(in the rows, 128 means zero)
One hidden turn or mirror swaps the rows below in pairs. Which row is each named row swapped with?
The rows were stretched afterwards, more along some directions than others.
rupun: [136 119 130 160 129 146 136 144 138 144 127 126 121 181 105 136  87 101
 181 130 109 139]
doki: [128 115 122 148 137 171 139 142 132 144 126 116 103 174 109 126 109 122
 164 136 120 115]
goni: [128 122 129 156 135 152 129 144 145 150 138 124 121 188 107 140  89 112
 189 122  96 138]
nuzek: [143 151  99 144 156 131 118 128 115 157 156 127  77 165 142 126 116 126
 163 132  99 103]
Gigop: [145 142 139 120 133 145 139 122 132 126 157 101 116 146  89 116 121 128
 129 108  88 143]
Mos: [159 139 141 100 116 144 130 121 137 124 155  94 128 150  89 129 124 114
 138 119  99 170]
gegav: [137 120 138 151 128 163 128 144 131 149 135 120 115 197 101 132  98 112
 174 127 107 146]
zar: [132 121 131 153 139 167 144 127 135 145 127 118 105 173 109 109 121 117
 150 130 101 124]
vopus: [146 150 105 147 156 129 119 136 119 156 155 128  85 175 133 128 108 123
 174 133 102 105]
zunu: [161 147 132 105 129 146 148 119 138 123 168 103 100 145  89 118 105 116
 126 116  79 124]
Bar: [145 114 143 139 136 161 128 133 142 149 137 112 121 189  90 140 115 109
 173 129  96 135]
Musi: [131 114 138 163 137 160 142 136 142 142 125 113 118 186  97 127 110 119
 175 121  99 136]
vonuk: [132 143  98 118 131 135 136 127 123 137 170 123  88 148 147 130 118 103
 111 144  91  81]
gofad: [122 114 128 156 133 161 135 137 127 144 125 122 118 179 110 137 104 116
 179 126 110 129]
ritaf: [150 146 128 119 119 136 139 138 134 122 160 105 114 151  93 128  99 110
 139 118 102 161]
roz: [149 146 103 145 154 131 115 123 118 158 150 129  85 168 143 130 115 124
 170 133 102 111]
Zuvu: [131 116 137 158 137 159 135 140 131 148 126 132 109 183  97 133  96 111
 171 128 114 146]
suf: [154 139 122 102 115 149 143 119 129 126 168 100  97 132 102 126 115 118
 129 122  97 129]
Sovu: [128 152  94 122 132 138 135 131 117 139 174 128  84 151 146 129 111 101
 110 145  88  83]
Fos: [157 141 140 100 127 146 126 122 133 132 172 102 114 149  84 128 122 114
 128 115  87 145]
sitad: [157 151 129 118 121 133 139 125 134 120 158  91 118 143  89 126 111 111
 139 115  97 154]
Sebo: [141 127 131 168 136 160 145 138 142 150 125 118 108 195 109 132 100 111
 178 124 113 134]
vam: [155 145 127 105 129 131 144 125 140 122 156  96 114 142  85 115 115 125
 130 116  94 132]
Vema: [154 145 129 112 122 147 151 117 132 122 160  88 106 142  90 110 130 121
 133 121  79 143]
Busud: [145 151  98 146 152 128 116 130 115 158 155 129  82 172 141 132 114 119
 169 132 100  99]
gutol: [127 150  95 121 126 143 136 138 123 136 177 121  90 152 143 127 113 102
 113 147  91  89]
sadaf: [150 125 140 163 135 152 136 128 141 154 131 119 113 194 103 142  95 113
 181 123 104 140]
Bosot: [142 120 130 166 135 160 150 139 147 143 136 114 106 189  99 120 108 113
 162 125 108 116]
Mono: [149 129 132 142 133 164 136 133 136 154 142 120  96 186 108 142  99  97
 172 136 105 126]
rekug: [144 153 100 144 153 133 114 126 113 162 154 127  79 172 144 131 111 123
 170 130 100 106]
Fov: [167 150 135 119 126 141 140 129 141 130 171  94 113 160  84 129  97 103
 143 116  86 159]
Dor: [141 142 126  96 118 135 128 128 124 120 162  97 120 140  87 129 113 111
 131 127  88 148]
vemi: [141 114 141 155 134 156 125 130 135 147 129 121 124 181 102 135 117 106
 177 130 112 149]
nolar: [168 155 121  98 118 149 142 116 125 139 174 104  97 142 103 128 113 101
 130 126  93 139]
zan: [131 149  99 122 127 143 135 133 123 140 176 124  92 152 149 133 117  96
 119 144  94  93]
zapi: [164 145 144 111 119 142 143 106 137 128 162  91 113 148  77 138 121 117
 137 115  85 156]
bibak: [126 133 138 110 134 153 125 125 119 136 154 119 108 157 103 129 127 140
 124 109  98 136]
Zumu: [132 148  97 125 132 143 137 126 124 143 174 123  86 152 148 130 120 102
 115 144  89  81]
taru: [138 150  93 119 127 138 139 124 129 140 176 117  89 147 143 127 118  94
 110 144  92  88]
nak: [144 147 132 125 146 150 132 126 128 130 165 105 114 157 100 126 113 117
 132 113  94 137]
domos: [132 150  97 120 127 138 135 124 124 139 177 121  87 151 144 133 118 100
 115 143  87  88]
Led: [139 149 103 148 159 132 115 130 113 159 149 135  85 171 141 127 115 127
 167 133 105 105]
kina: [141 151  98 141 145 124 116 128 114 158 152 129  86 165 137 125 111 127
 168 131 101 107]
Sumez: [155 151 136 106 125 151 137 117 132 138 169 101 107 155  99 133 124 121
 125 108  90 139]
poba: [131 141 129 113 128 146 131 129 122 122 153 108 118 138 101 125 116 124
 132 115 105 140]
neri: [150 151 106 151 152 129 119 123 120 158 151 130  85 170 140 132 118 124
 171 130 100 111]
pamo: [134 152  99 116 131 132 130 130 123 140 176 127  93 148 145 134 118  98
 113 143  91  82]
tebid: [131 143 102 124 132 139 136 130 123 133 168 120  94 151 141 130 125  96
 113 147 100  91]
Vodit: [150 150 133 104 128 152 133 132 134 125 166 104 124 160  95 116 116 114
 131 117  99 137]
lemu: [156 126 141 157 134 152 136 136 153 152 139 114 119 192  94 138  89 101
 184 124  98 153]
sop: [144 151 102 154 150 135 122 133 120 158 152 122  81 173 137 121 121 134
 168 127 104 104]
dipot: [154 155 128 116 123 138 145 126 129 131 165 109 104 151 100 125  99 115
 134 113  94 140]
leno: [143 125 128 156 136 174 156 140 149 141 130 111 114 182  98 112 113 115
 161 129 104 124]
Reru: [135 121 124 135 133 159 132 144 138 142 133 122 124 190 108 125  99 103
 174 131 108 131]
bamev: [130 117 148 160 142 171 128 124 130 158 132 122 107 201 106 140 129 141
 171 111 103 130]
tifar: [137 121 141 160 144 164 128 140 133 162 134 131 102 205 110 143 100 118
 184 118 106 129]

leno pairs with zunu
taru pairs with vopus
gegav pairs with Mos
bamev pairs with bibak
Zumu pairs with nuzek
roz pairs with gutol

